In the rows, zero is written as 128.
Each path below is one point turned by a fixed rotation once a step. After each direction that follows a path, write how fast that rotation turns it, in deg/step (0 if it stays still).
Each turn is a multiple of 5 degrees from 10 to 175, or 0.
Each row of a path follows its step; steps can be skipped.
Path 1:
step 0: [121 128 130 136 126 125 130 113 130 126 129 133 125 114 120 128 125 122
 122 135 121 129 139 132 136 133 127 121 137 123 135]
step 1: [133 137 133 137 134 122 127 120 129 137 134 129 134 130 136 138 120 121
 113 131 125 126 130 126 123 125 137 125 130 120 126]
step 2: [133 139 138 132 129 135 124 125 133 123 131 133 129 125 128 130 129 137
 123 119 139 129 136 126 122 120 124 132 119 115 124]
step 3: [127 139 120 122 128 132 128 127 131 135 136 122 130 125 130 137 131 137
 136 127 133 127 140 122 139 126 126 124 114 133 125]
step 4: [129 131 123 113 131 125 131 124 134 125 126 128 120 114 129 131 128 121
 130 119 129 118 127 141 130 128 131 123 118 137 130]
step 5: [124 129 125 130 123 128 140 137 140 123 132 126 121 131 132 138 123 121
 128 118 114 133 126 134 124 134 134 132 124 125 129]
step 6: [133 132 120 133 128 126 128 138 139 124 123 122 122 136 137 133 130 125
 125 132 142 135 120 136 129 128 123 139 133 123 126]
step 7: [112 122 125 124 126 134 127 135 130 138 130 131 116 130 130 121 131 133
 128 131 143 134 134 133 131 133 124 126 134 121 133]
step 8: [118 124 126 128 144 124 120 126 124 140 131 122 119 129 118 127 124 118
 134 141 127 132 130 136 126 127 131 125 127 129 125]
step 9: [128 126 138 137 132 132 112 135 131 135 129 133 128 130 123 126 123 124
 123 120 122 126 126 137 113 132 125 126 127 137 124]
step 10: [131 129 123 142 121 137 119 135 119 124 134 134 134 137 124 133 142 131
 132 130 128 129 124 130 123 128 131 130 118 128 121]
Speeds:
[124 126 130 126 125 131 129 127 125 124 127 132 126 128 128 126 130 129
 129 126 128 128 129 129 125 129 132 127 124 122 129]  140
[130 126 125 133 130 129 129 129 126 130 128 130 127 130 125 123 130 125
 131 126 130 129 127 126 125 132 128 126 130 130 126]  25
[128 121 123 125 128 125 127 129 129 126 130 129 128 125 129 128 128 128
 127 130 129 128 132 126 127 126 124 124 127 127 125]  90
Path 2:
step 0: [132 127 130 140 137 130 124 118 113 127 128 140 128 116 131 126 136 119
 129 132 126 134 128 132 130 124 124 128 126 117 131]
step 1: [127 120 118 126 121 137 130 122 116 129 121 124 133 129 132 130 122 118
 125 122 131 130 125 122 127 118 124 118 138 122 139]
step 2: [118 121 130 135 139 130 117 115 115 133 133 129 127 124 123 141 125 124
 129 131 132 128 136 121 132 134 131 121 128 124 129]
step 3: [124 123 123 127 134 120 125 134 114 130 115 136 131 121 131 125 123 130
 123 132 136 133 124 127 130 127 122 121 145 129 133]
step 4: [124 120 123 131 130 138 122 115 126 131 132 138 141 122 133 129 125 140
 130 132 133 129 121 124 128 135 130 114 124 125 134]
step 5: [126 123 125 127 136 121 125 117 120 120 114 128 132 113 130 129 120 121
 125 137 121 133 119 131 129 127 127 128 126 121 128]
step 6: [118 122 127 125 123 136 124 123 114 135 125 133 132 132 135 131 124 125
 131 133 135 119 114 122 115 125 124 125 126 123 129]
step 7: [117 119 133 131 136 117 127 115 116 125 123 123 125 127 128 119 122 131
 127 130 129 133 132 114 129 129 130 122 120 124 129]
step 8: [124 130 126 124 134 128 126 118 119 135 128 143 125 122 135 123 124 133
 130 135 133 132 124 122 120 117 122 135 140 130 133]
step 9: [125 135 123 132 121 137 125 114 121 121 118 131 135 125 131 122 127 133
 128 130 132 132 128 113 133 126 139 120 128 122 128]
step 10: [121 126 128 122 133 127 121 114 123 133 124 124 122 118 138 136 124 128
 129 137 113 124 122 123 130 124 133 129 140 127 129]
Speeds:
[128 129 126 128 132 126 125 125 130 127 129 129 122 124 128 130 126 124
 128 129 129 131 129 129 127 131 125 133 128 129 126]  135
[129 125 131 130 128 127 130 127 127 128 129 126 128 129 130 124 129 124
 128 128 127 126 124 130 125 128 123 129 121 125 129]  55
Path 3:
step 0: [119 136 123 130 123 128 125 123 133 126 126 126 149 126 126 123 114 121
 131 123 116 140 119 120 121 127 128 129 124 121 128]
step 1: [116 124 125 137 126 123 137 122 129 134 139 137 132 130 134 140 115 129
 121 128 130 119 143 130 119 122 128 125 134 124 128]
step 2: [125 128 122 133 122 121 129 126 124 145 138 131 126 118 123 114 122 128
 133 118 120 122 125 137 138 126 131 138 121 137 133]
step 3: [131 132 128 132 131 126 115 135 124 137 133 122 150 135 123 132 120 116
 136 130 129 118 121 131 126 127 125 127 137 122 128]
step 4: [124 130 134 127 123 116 128 120 129 129 138 129 121 132 131 143 128 131
 131 132 128 115 131 131 135 130 145 138 134 126 117]
step 5: [140 121 128 126 119 128 114 127 123 124 128 135 135 133 121 117 122 125
 134 120 127 129 134 129 134 130 138 140 111 127 124]
step 6: [143 126 138 122 118 125 123 124 134 128 135 132 141 133 126 132 132 127
 128 133 129 116 133 117 117 125 127 117 134 130 131]
step 7: [119 131 126 134 112 121 126 110 128 122 127 123 120 122 114 129 139 128
 130 132 121 127 133 127 130 121 138 126 126 133 124]
step 8: [133 131 127 137 132 139 130 124 117 109 131 129 141 131 116 116 117 125
 127 130 132 126 133 128 128 120 129 129 126 131 133]
step 9: [137 130 123 138 128 127 133 119 127 125 140 132 135 130 138 138 134 137
 122 131 115 124 118 123 125 128 130 127 138 141 137]
step 10: [116 115 122 144 126 125 125 120 120 130 132 119 134 128 122 123 132 130
 137 127 121 145 130 123 127 131 130 138 132 127 124]
Speeds:
[125 130 124 126 127 128 124 127 129 129 125 123 126 127 130 126 129 132
 127 125 124 126 128 126 129 129 131 130 127 130 131]  145
[127 129 133 130 125 127 130 133 127 127 126 128 126 131 129 126 129 125
 127 124 126 131 129 130 128 128 132 126 132 129 132]  0
[132 127 127 125 129 129 128 125 125 125 127 128 126 126 125 129 131 126
 128 133 127 130 129 126 125 126 133 127 127 126 133]  35
[122 130 132 128 127 128 128 126 128 127 127 124 130 127 127 134 130 129
 133 127 130 130 128 126 128 128 129 127 128 125 128]  110
Path 4:
step 0: [134 132 121 131 128 127 126 142 127 136 129 128 122 129 128 120 140 118
 135 142 125 129 137 130 126 131 132 139 140 115 127]
step 1: [139 120 121 137 135 127 133 123 123 120 129 127 108 138 132 122 138 130
 134 132 129 134 135 126 125 136 138 133 126 124 134]
step 2: [131 144 120 138 127 124 135 135 129 114 124 134 126 126 133 133 130 133
 134 143 125 136 135 132 129 139 139 133 130 134 128]
step 3: [131 125 125 127 123 124 142 134 116 126 118 141 127 130 135 122 139 126
 122 134 132 137 143 132 138 122 134 136 129 126 133]
step 4: [140 133 125 132 133 120 134 142 116 122 129 132 118 131 116 118 126 127
 125 130 117 135 124 131 140 131 136 128 126 120 127]
step 5: [124 129 131 130 136 128 128 132 123 125 121 134 123 126 142 132 139 125
 136 130 116 142 128 131 136 134 142 125 128 113 123]
step 6: [136 124 131 139 130 130 132 131 122 142 126 138 128 132 122 128 124 127
 138 140 126 142 137 132 128 134 141 134 139 123 126]
step 7: [133 125 119 134 131 126 130 139 134 127 133 128 119 137 132 123 138 127
 140 142 130 125 129 129 139 125 136 143 130 116 132]
step 8: [132 138 124 131 132 128 133 125 117 120 125 124 110 133 126 131 141 130
 135 132 124 137 134 127 128 138 135 136 139 131 138]
step 9: [129 129 118 137 126 122 137 129 130 124 116 131 127 131 129 126 133 135
 128 138 125 136 140 129 139 134 148 131 121 137 124]
step 10: [129 138 126 127 122 133 145 140 114 123 130 141 127 131 126 123 134 129
 129 136 128 134 138 126 141 126 129 131 129 120 126]
Speeds:
[127 127 129 124 128 127 126 129 127 127 125 128 129 134 129 130 124 129
 125 131 127 127 128 122 126 131 128 130 127 125 129]  0
[130 126 127 129 132 128 125 125 133 129 131 128 125 128 127 131 129 130
 130 131 127 129 130 126 124 125 127 133 131 127 126]  55
[128 131 128 131 127 132 130 125 131 129 124 131 129 130 128 132 127 131
 130 128 126 129 130 130 124 129 130 123 124 127 127]  100
[130 129 130 127 129 129 127 128 128 121 134 129 125 130 129 128 128 133
 130 125 129 127 125 128 129 130 126 127 127 125 130]  115
[131 131 125 126 131 129 126 127 129 135 130 127 130 131 132 126 127 126
 131 128 132 131 125 128 128 129 129 125 129 127 129]  55
[131 133 126 126 129 122 130 125 125 128 127 128 127 129 130 129 129 131
 129 129 130 124 131 127 128 125 128 127 127 133 127]  55
Path 5:
step 0: [124 131 136 136 127 122 128 132 147 132 133 139 128 127 125 132 133 128
 123 118 131 123 123 133 119 136 126 125 129 136 121]
step 1: [133 135 122 125 133 128 115 131 134 130 130 134 125 135 130 131 129 121
 123 129 131 132 132 131 115 126 119 120 112 128 117]
step 2: [121 124 131 113 126 130 129 126 132 120 130 142 126 129 123 126 127 121
 126 122 141 134 128 142 117 126 121 128 132 124 127]
step 3: [125 130 133 124 139 129 132 123 142 122 129 131 130 121 130 122 131 128
 120 122 120 134 124 130 119 112 122 121 125 136 128]
step 4: [125 124 135 131 130 120 131 125 136 126 123 139 121 126 117 125 138 129
 120 129 134 125 134 130 125 131 124 130 119 142 116]
step 5: [132 135 130 123 123 132 119 125 137 135 122 142 123 127 137 129 134 123
 133 118 130 125 129 131 122 120 121 132 114 127 121]
step 6: [133 116 138 120 129 132 130 122 140 121 135 136 131 128 129 125 125 123
 127 129 129 127 133 135 110 134 126 128 121 121 126]
step 7: [121 126 136 122 136 133 127 128 136 123 140 132 128 120 131 128 129 131
 118 121 132 124 130 135 134 121 115 118 117 131 127]
step 8: [121 131 137 129 136 120 125 124 135 132 119 131 127 128 123 115 125 127
 123 120 133 119 138 131 120 127 116 129 128 130 118]
step 9: [131 131 132 132 123 135 128 115 135 133 118 137 125 127 130 133 126 130
 126 114 126 134 127 138 122 132 123 117 117 129 120]
step 10: [132 121 130 124 134 133 138 129 136 129 132 131 118 130 127 126 128 121
 138 128 134 126 140 136 114 123 123 120 117 131 129]
Speeds:
[132 131 128 127 126 127 124 129 128 123 126 126 130 129 126 126 128 132
 132 129 128 125 125 133 128 128 129 127 127 132 132]  0
[121 129 129 129 129 124 130 125 128 127 127 124 128 125 127 129 130 131
 126 129 125 125 125 127 129 127 124 130 130 130 126]  85
[128 129 132 125 129 130 133 129 129 124 132 128 130 128 125 128 127 123
 129 130 124 128 129 129 131 125 127 127 129 127 131]  90
Path 6:
step 0: [120 129 119 127 120 128 131 126 126 130 136 126 133 123 130 118 132 146
 133 134 121 133 126 124 137 125 129 119 139 131 130]
step 1: [125 136 127 135 127 124 126 130 122 119 129 120 127 128 119 122 121 143
 131 127 124 136 129 125 128 116 131 141 139 132 128]
step 2: [122 132 125 132 138 118 114 123 124 126 134 128 118 125 130 125 133 121
 121 132 123 137 130 126 124 124 133 137 141 129 133]
step 3: [123 127 115 120 132 128 121 132 129 132 136 123 127 126 136 122 130 126
 123 125 131 119 132 122 127 135 123 139 139 140 138]
step 4: [133 131 117 114 127 126 125 128 136 126 119 127 129 129 129 128 128 137
 127 135 124 132 139 125 128 128 114 128 139 138 123]
step 5: [128 123 120 123 135 115 135 126 127 123 124 127 129 132 119 120 125 136
 128 135 134 135 135 117 130 127 134 117 139 129 130]
step 6: [117 138 124 128 129 126 131 129 131 124 139 125 125 128 120 119 138 137
 125 135 121 124 125 122 138 125 138 122 139 129 129]
step 7: [129 138 126 130 128 131 127 128 127 118 136 122 120 116 127 120 128 132
 130 131 131 132 132 121 137 119 129 146 133 136 129]
step 8: [129 133 115 127 132 124 114 124 122 118 126 130 121 121 137 124 132 125
 136 127 124 140 133 126 123 133 131 132 138 131 132]
step 9: [121 122 118 118 129 127 122 128 126 133 136 122 136 128 137 121 126 140
 126 126 132 131 135 132 124 134 129 129 143 132 136]
step 10: [127 135 124 123 130 121 128 133 128 126 127 120 132 134 120 127 129 141
 122 137 127 130 129 132 120 124 119 128 143 141 123]
Speeds:
[125 130 130 126 129 126 126 127 126 129 129 131 131 133 132 127 128 126
 125 126 129 129 130 130 121 127 125 131 129 130 128]  55
[130 126 131 129 126 128 130 125 128 129 126 128 131 129 126 127 131 130
 128 129 133 125 128 127 127 129 125 122 133 130 126]  65
Path 7:
step 0: [129 133 131 122 129 128 117 134 125 128 123 126 130 120 137 126 124 129
 138 129 128 139 128 118 137 127 128 121 134 118 118]
step 1: [135 128 128 131 124 126 126 119 127 119 132 115 129 132 133 127 134 125
 124 124 133 120 133 119 131 128 114 132 121 138 134]
step 2: [120 129 129 128 138 142 123 134 133 135 126 130 128 132 135 127 124 131
 121 127 135 140 133 126 122 127 124 131 141 123 130]
step 3: [134 129 136 127 114 120 126 129 121 125 119 124 124 121 129 124 121 126
 129 127 135 131 129 117 136 142 130 132 124 127 131]
step 4: [136 132 127 141 137 130 128 123 141 128 125 125 133 121 131 124 136 130
 119 125 129 126 135 128 121 119 129 136 130 131 139]
step 5: [133 131 134 121 122 135 123 136 122 139 122 132 125 126 131 122 131 120
 132 138 128 141 126 129 135 130 126 127 140 127 128]
step 6: [135 133 134 128 118 127 131 129 136 122 134 125 128 124 126 128 125 122
 122 119 129 114 126 120 135 125 122 129 121 125 141]
step 7: [126 139 120 137 139 136 118 135 121 136 126 131 132 128 130 125 126 125
 125 122 121 135 132 136 124 127 124 131 135 125 135]
step 8: [143 128 124 121 119 133 129 133 125 124 126 132 122 127 130 133 124 127
 141 128 130 131 122 115 138 133 129 136 124 127 128]
step 9: [127 139 129 138 139 130 130 128 133 120 130 121 136 122 140 125 132 124
 127 118 130 123 134 126 132 118 126 122 125 126 129]
step 10: [130 127 126 124 126 136 113 126 120 137 121 127 126 135 135 132 130 122
 129 126 131 134 123 126 130 133 117 135 136 136 120]
Speeds:
[134 130 126 125 129 124 130 126 128 128 132 128 126 129 127 130 126 124
 125 131 130 126 130 126 130 131 128 129 126 127 127]  145
[127 129 129 130 132 128 131 130 131 126 126 127 128 130 127 127 126 125
 124 128 123 131 129 129 127 126 126 130 125 131 126]  140
[129 125 125 125 128 129 130 130 133 126 130 129 131 125 130 128 128 132
 122 125 128 126 129 129 129 125 129 131 131 125 126]  155
Path 8:
step 0: [139 133 132 129 129 127 139 128 117 125 127 133 137 128 138 123 122 125
 127 134 127 134 136 137 121 122 120 114 128 130 122]
step 1: [132 132 121 141 124 121 133 132 118 134 121 126 132 130 121 119 118 124
 132 125 132 120 133 127 135 123 119 122 123 138 134]
step 2: [137 121 127 141 130 126 131 123 125 117 116 123 118 130 127 128 121 131
 128 133 138 129 133 126 120 122 124 122 124 133 118]
step 3: [136 130 131 134 136 126 131 128 123 127 128 132 137 135 140 128 118 126
 129 121 130 125 136 139 127 130 131 114 125 139 121]
step 4: [140 127 125 134 122 120 143 133 125 127 128 129 124 127 124 117 119 124
 125 124 133 124 129 125 133 127 132 127 114 140 127]
step 5: [142 127 123 137 131 125 126 130 129 116 115 132 129 127 131 131 134 123
 126 133 130 129 139 133 124 119 122 126 117 135 120]
step 6: [131 131 121 136 133 133 127 137 128 131 128 129 129 119 129 125 117 120
 129 117 131 129 132 140 126 130 125 116 127 143 122]
step 7: [141 118 129 128 127 122 130 135 129 123 122 124 131 128 126 118 118 117
 114 126 138 128 123 125 126 128 124 126 116 132 125]
step 8: [147 126 134 131 131 129 122 133 132 124 129 137 133 129 127 126 129 123
 138 130 138 122 138 137 124 122 119 126 121 132 123]
step 9: [135 121 128 132 127 128 133 127 128 126 122 125 133 118 117 127 125 124
 131 119 135 128 130 138 129 140 126 123 127 147 128]
step 10: [145 122 125 129 128 127 134 126 126 122 127 128 133 128 124 126 127 111
 120 122 141 139 131 128 124 127 129 123 123 121 121]
Speeds:
[131 126 126 132 122 128 131 127 132 128 126 125 128 127 129 126 126 127
 127 125 125 124 127 127 127 129 130 130 132 127 130]  135
[127 131 128 126 124 126 128 128 125 126 129 130 131 125 132 128 126 126
 128 126 129 129 125 126 131 133 128 125 130 127 125]  115
[132 130 128 127 127 126 123 126 132 125 128 126 124 127 127 130 128 128
 130 130 127 127 129 124 129 128 127 125 124 123 127]  125
[125 133 129 130 129 130 128 130 128 131 128 127 125 125 124 126 126 130
 131 125 129 125 127 128 131 132 129 126 125 130 133]  140
Path 9:
step 0: [131 128 124 133 126 133 134 131 132 117 124 134 118 134 122 131 126 140
 131 129 125 137 143 123 135 133 129 135 123 137 119]
step 1: [132 133 128 128 111 133 131 123 139 126 126 130 138 124 129 120 123 133
 113 127 126 138 126 122 122 124 125 119 124 120 128]
step 2: [131 131 117 117 130 121 141 135 128 131 131 122 127 137 139 136 125 127
 122 126 137 123 130 129 125 122 122 135 132 120 123]
step 3: [125 127 129 130 128 137 137 141 138 126 134 131 120 122 127 139 135 127
 128 135 121 126 126 124 141 136 134 131 121 121 125]
step 4: [126 124 138 120 122 129 130 120 124 129 140 132 128 128 131 117 133 124
 119 130 123 130 128 127 130 122 120 129 118 123 146]
step 5: [111 126 126 121 125 130 127 135 123 136 129 118 125 138 132 130 118 123
 126 139 131 122 132 132 127 121 133 133 137 136 132]
step 6: [124 113 126 137 131 139 130 133 132 123 123 129 121 124 122 125 130 114
 133 129 132 118 128 123 121 134 134 123 118 130 129]
step 7: [121 131 133 127 137 123 119 125 120 122 129 136 127 124 131 119 129 126
 122 130 133 137 139 121 127 122 115 124 116 135 125]
step 8: [122 132 130 132 132 130 121 133 136 142 120 120 138 131 130 132 121 123
 127 128 136 136 131 122 132 124 129 117 142 125 129]
step 9: [141 127 125 132 137 132 121 133 133 127 133 124 114 131 132 128 134 118
 137 120 133 122 122 135 125 129 120 120 126 119 124]
step 10: [131 128 143 129 136 125 123 129 128 125 132 131 120 124 133 125 124 139
 132 134 131 144 123 131 140 135 124 134 127 135 126]
Speeds:
[132 132 132 124 125 129 132 129 130 125 126 126 127 124 132 129 127 127
 128 129 126 127 127 127 128 130 125 132 131 127 129]  40
[129 126 126 134 131 125 133 131 128 127 127 127 123 127 129 129 128 125
 130 127 125 127 124 128 128 127 129 130 126 129 125]  110
